Rotation paths and how fast each direction turns (deg/step):
Each turn is a multiple of 5 degrees from 10 to 175, or 0.
Each row of a path follows its step; steps can be skipped.
Path 1:
step 0: 49  -150  254  352  85  -89  53  -617  -87  39  235  131  -189  -63  -227  -85  392  -107  289  165  -25  -99  -121  131  -71  55  408  -613  228  295  197  -232  198  267  -313  354  -153  122  -20  -408  -415  31
step 1: 216  250  -293  253  -235  -13  271  -324  269  -366  -220  -22  162  -26  673  -186  203  70  191  232  -208  -430  -188  -362  35  -135  369  -129  -158  323  -219  274  95  -313  -269  -95  -284  137  -47  -243  102  -112
step 2: -69  386  71  -211  -126  -158  458  -139  214  -63  3  327  24  255  -339  -276  -159  -142  254  -311  206  -158  194  -546  -133  -330  66  -280  622  80  307  326  -199  -353  46  -48  -105  -258  -6  -167  14  -130
step 3: 363  143  531  146  -233  -203  230  -121  109  211  240  -196  237  351  -42  -362  1  18  -65  -10  -2  -472  -100  120  165  400  -312  -7  395  -32  82  -109  262  -140  -269  491  -88  71  328  14  382  -371
step 4: 74  283  -100  -316  -243  94  110  26  426  -53  -1  73  -206  397  160  -103  -191  -376  -111  264  -515  -440  -197  108  -470  -87  -319  215  190  -233  -495  294  63  89  18  -113  -217  4  379  293  -28  178
step 5: -201  145  -156  92  -123  32  -20  21  -40  241  472  175  -204  44  -443  -7  -180  -77  491  103  -596  205  184  133  -404  185  80  -324  296  -75  26  -423  -75  -108  107  378  -132  -364  461  -50  -266  3
step 6: 245  271  131  178  -449  166  -53  -309  424  240  27  -22  -165  -320  353  209  158  22  -34  399  -309  59  -234  88  -163  79  168  -429  -278  133  254  -229  163  374  -146  324  -236  512  262  -231  -75  -193
step 7: -182  151  -368  211  -189  24  521  -185  -96  93  -136  56  -362  100  172  212  212  -343  379  207  -118  -223  248  -70  -312  -350  448  -249  294  434  -86  244  -142  119  -205  -494  -248  157  -177  -45  -101  -81
step 8: -140  326  -42  370  -127  -240  552  -196  95  147  -24  39  107  -39  94  -429  270  89  54  -331  130  304  45  -114  88  3  -8  -394  335  362  227  -92  304  -571  -288  102  72  -188  329  -465  70  -7
step 9: 264  370  232  -318  86  82  483  -444  412  -196  -186  -151  -131  210  48  -72  -95  -117  -143  3  306  -542  -123  -127  274  337  -341  -53  84  150  46  336  -60  51  -368  -8  -399  173  397  -70  -74  -148
step 10: -3  357  -339  -84  -113  -49  102  175  260  8  387  -283  -34  461  -292  -127  -169  -20  278  -64  -271  -500  113  -215  -217  -68  -282  41  441  -15  -327  -242  163  -237  -515  -132  1  -391  -38  430  -11  -103
Speeds:
62  21  -134  -76  -109  5  -175  99  74  60  11  34  -52  78  88  6  -25  -39  -97  -21  -54  21  -5  -4  61  28  4  30  13  126  74  23  166  -160  -49  69  114  37  -77  -66  -44  -4 -> 160
99  107  16  -111  -57  -70  39  -84  -62  -57  104  139  -54  -58  -64  -39  15  22  -43  -162  86  54  48  74  94  63  -11  -15  -44  10  72  -97  0  65  77  122  -57  149  15  49  -48  -69 -> 120
164  -13  32  -20  55  -58  14  -45  10  -21  -45  -97  39  10  -2  41  -115  -85  -86  -125  16  -38  142  -94  26  -97  -33  182  115  -72  -21  -47  -19  -50  -109  60  12  -18  144  -8  49  52 -> 55
-20  -57  -107  55  -3  28  -133  -86  29  63  2  -27  71  -27  -72  102  -70  7  -49  -10  -27  33  89  -15  -165  48  31  -110  -18  93  -159  -2  -4  88  80  142  37  113  61  92  22  102 -> 55
-29  -39  -78  30  -179  0  42  -10  -83  -93  42  0  25  -41  -119  122  92  -5  58  51  71  24  -115  -100  60  -40  80  73  15  23  129  120  63  -5  -28  22  20  47  120  48  130  105 -> 60
30  60  3  -1  91  -50  -57  -41  -29  -75  48  0  16  -86  -14  -138  -39  139  -24  -10  149  -101  6  -87  5  6  45  -118  -5  29  -41  167  46  -49  -202  17  22  -48  -57  113  -78  52 -> 45
61  -9  -108  134  41  -54  19  -75  -6  -30  -52  -16  35  -100  -63  -102  85  15  -27  68  -14  -20  97  -98  11  15  -114  10  76  78  67  19  -78  -55  70  -112  4  192  -92  -167  -16  22 -> 55
-23  114  82  31  2  -43  -73  23  194  -45  -17  58  -15  -81  28  18  120  -60  -170  -116  4  -13  -78  -78  -96  -111  -60  -77  -91  -88  42  12  67  42  71  -106  16  -6  59  -4  36  83 -> 155
Path 2:
step 2: -240  -162  88  56  343  25  22  -281  -139  -282  -26  57  217  413  25  38  329  203  446  179  186  196  -140  72  -300  197  -44  160  -157  -511  -52  39  -67  -112  151  -205  304  202  73  -111  -475  -379
step 3: 387  -173  -177  -49  153  -371  85  247  213  366  562  212  -44  100  196  311  -160  134  48  -343  98  -96  401  234  110  200  99  134  220  146  19  326  98  -192  159  201  -263  180  231  190  42  -162
step 5: 62  -251  99  21  -283  -191  -219  22  112  109  -174  -183  -106  -17  117  -259  -7  524  293  309  98  -175  -240  -106  235  -438  -19  -126  12  -102  29  233  276  -62  90  -275  508  25  -512  -80  134  323
step 6: 315  -259  379  89  -160  336  221  141  74  -68  187  263  -46  -5  133  434  7  -132  -206  527  125  211  106  239  -3  -257  -433  -82  -178  67  157  -336  41  -71  -189  -12  -363  -56  73  -140  -398  -99
step 7: -2  405  -200  135  -3  -68  9  -301  108  -4  90  4  -21  406  150  239  -121  -505  441  -143  96  113  73  -63  -155  46  204  6  128  -555  64  -195  -323  80  54  93  297  113  96  -314  273  -431
step 8: 128  -139  31  -68  313  -276  4  -53  -407  -17  -232  207  -364  16  -245  -21  -292  375  56  -445  263  6  -185  -15  232  31  208  -150  255  -29  29  479  -141  -371  74  -119  -451  281  152  164  -67  44
step 9: 224  117  172  204  -147  133  -319  227  30  -19  38  -413  37  216  183  -257  279  63  -391  147  -196  -130  161  108  -122  288  -84  131  -394  370  136  -2  -156  -82  735  -264  -101  113  89  50  103  165
step 10: -73  -276  76  -158  -82  -111  266  -137  270  226  286  81  230  130  -180  -302  124  -143  514  174  297  -202  -20  -169  220  188  13  108  -112  -76  54  -226  570  43  -126  -324  47  -135  -207  -476  33  320
step 11: -20  35  342  -74  -276  -249  -116  147  -211  60  321  386  -63  70  276  216  -114  119  66  -121  -249  188  108  175  -120  -485  -7  -166  128  327  333  -272  -308  -64  -629  142  9  303  -213  -28  -76  -2
step 12: 7  527  -154  250  140  198  220  -218  -182  -89  -172  -403  -453  -120  -147  275  -37  -428  71  148  218  -117  188  -156  94  -259  -361  86  267  -194  59  -109  -239  -109  334  -18  -47  123  -334  183  169  -93
step 13: 69  -87  337  22  -14  231  13  -16  153  -139  -373  296  -375  153  -140  -377  -227  310  -216  -119  543  -126  -180  383  57  408  259  -194  -190  -270  -63  119  53  -238  -17  -113  270  34  137  -61  176  -266
Speeds:
14  -5  26  -1  -9  113  -70  65  -69  -62  -8  3  20  -40  39  129  -53  -114  53  77  -96  3  71  40  -37  79  -136  116  8  51  85  -42  -116  -24  89  73  -52  -104  96  45  123  161 -> 135
59  -113  48  32  -113  -70  -129  77  42  7  -141  85  -40  -1  -4  93  18  55  -138  -74  29  -12  81  79  24  5  -25  100  60  60  35  73  83  -40  -195  22  -136  44  35  -35  15  -26 -> 140
70  24  -167  -48  -31  -95  -7  -84  89  -61  19  -53  27  -26  -39  38  -113  129  -24  19  -51  91  157  -81  112  16  -71  -21  -159  16  78  -28  -22  -58  -49  -71  95  13  37  31  127  -53 -> 170
-77  58  -67  -143  -49  -22  -3  1  75  -58  3  -31  -67  62  25  10  89  4  28  -198  -25  -27  43  1  48  -53  -115  -161  156  -46  93  -89  34  -30  55  121  -16  31  121  4  -63  47 -> 90
61  -54  -40  -35  -105  57  94  -10  14  -94  45  63  179  82  107  -143  -16  31  -64  13  191  36  -12  34  -116  31  -179  68  -35  -43  46  32  87  -14  48  65  11  -24  -33  -7  -17  -18 -> 95
117  -101  -123  -39  30  4  45  -48  36  113  72  -111  -47  -51  83  28  89  -78  10  54  128  -68  2  -137  103  2  16  24  156  -60  60  128  -2  24  -41  -14  -65  -79  -55  63  91  53 -> 160
Path 3:
step 0: 5  -478  -21  -2  201  -229  47  291  283  191  163  -127  -223  80  23  -229  -229  115  188  50  42  42  247  -172  -382  -374  161  94  131  -8  -145  7  -315  64  227  -115  547  -325  -112  -297  -302  -50
step 1: 45  -212  -200  -333  167  -61  279  251  -170  -27  -110  109  -205  144  -164  76  -46  -177  -382  32  678  4  161  -338  -360  -129  83  69  111  109  33  -285  231  159  -39  219  426  -85  158  -244  143  -34
step 3: 165  -26  -318  215  -280  -50  -372  -192  313  -42  -8  149  -177  43  199  -385  -97  -280  129  67  -11  -196  -149  99  51  -35  -134  129  628  -370  376  201  118  251  -338  -15  260  109  105  120  86  -44
step 4: 74  -124  -18  30  105  61  -84  317  198  159  -148  320  -515  -277  363  270  -306  -343  189  90  -289  -187  -159  -32  -98  23  75  410  107  -249  172  -63  -92  -112  43  191  143  98  -42  222  89  -540
step 5: 195  -194  -144  -127  -63  109  -166  375  -180  -4  -11  354  -216  -183  45  -17  -69  -5  86  -255  -91  9  7  -31  -24  -251  -299  476  -8  573  -55  -140  -241  151  68  -12  127  -373  -472  -185  -118  -356
step 6: 89  4  -257  282  -11  171  162  329  -58  -438  16  -82  -249  289  12  193  364  286  228  80  194  38  201  -9  -166  -223  -96  414  90  328  85  -278  -90  256  -234  -114  192  -183  346  -360  -75  -3
step 7: 225  -547  250  95  273  -6  -62  265  -144  9  36  -243  121  605  -53  -129  -37  -99  135  259  110  -227  -98  2  61  -173  307  108  120  -124  277  -122  146  60  -400  38  16  -306  357  -166  -229  -109
step 9: -410  -216  -478  327  -4  123  73  328  128  115  -21  309  -356  -278  -289  -160  -181  -156  -126  47  328  165  -126  -92  289  -54  -165  46  -77  -152  172  60  38  -315  -158  138  512  56  -48  140  -40  -200
step 10: 125  21  -223  -8  179  35  -390  -8  149  -421  -85  452  -111  45  -326  -126  119  -196  -145  -280  105  105  -186  124  211  -144  297  601  -119  -79  98  -149  -15  117  -248  -77  289  154  -299  21  262  -211
step 11: 284  -269  -10  107  -124  -306  -95  -170  130  -387  387  86  -235  -2  63  77  387  60  84  86  -227  -479  -62  -42  -67  178  45  576  176  51  95  -104  -88  -142  12  -415  252  -13  17  -106  -40  -375
step 12: 174  -119  235  191  261  -280  -81  41  131  -34  -85  -45  -311  371  375  97  -268  -232  9  48  110  -299  216  -213  44  27  -205  392  329  479  101  14  -61  -208  4  52  252  -278  52  76  -460  53
Speeds:
-84  41  -64  69  34  -65  -3  13  5  -75  -62  -2  -68  -109  127  -83  8  32  49  119  118  20  99  -36  -12  35  -66  22  -13  -68  -34  43  -75  80  -83  -7  53  114  50  6  -231  128 -> 125
37  15  -52  72  -66  -14  162  -64  -58  -118  -26  -30  -150  -114  3  171  55  -41  20  10  -40  101  32  -10  -118  77  105  48  30  -33  70  -48  45  38  32  27  -50  50  66  -12  154  97 -> 155
167  101  -49  -87  -23  48  27  46  13  16  -7  65  -16  45  217  15  80  67  68  -138  33  -99  -29  27  -62  103  -58  7  129  8  49  -2  -12  -60  -8  121  -34  25  -86  125  -33  10 -> 40
52  7  54  3  223  18  -80  -43  -64  104  49  -18  -17  -70  -21  -32  -79  -15  65  -76  76  143  76  -76  37  107  80  115  -23  -18  34  -50  -22  -36  -131  13  -178  -58  -12  41  1  -26 -> 135
62  129  -78  -133  28  23  -29  -4  17  125  66  -89  56  -23  9  -27  -102  13  67  85  -37  89  63  -28  -161  -43  -90  -78  21  -115  -17  -84  100  150  109  10  6  53  -29  -86  23  -46 -> 10
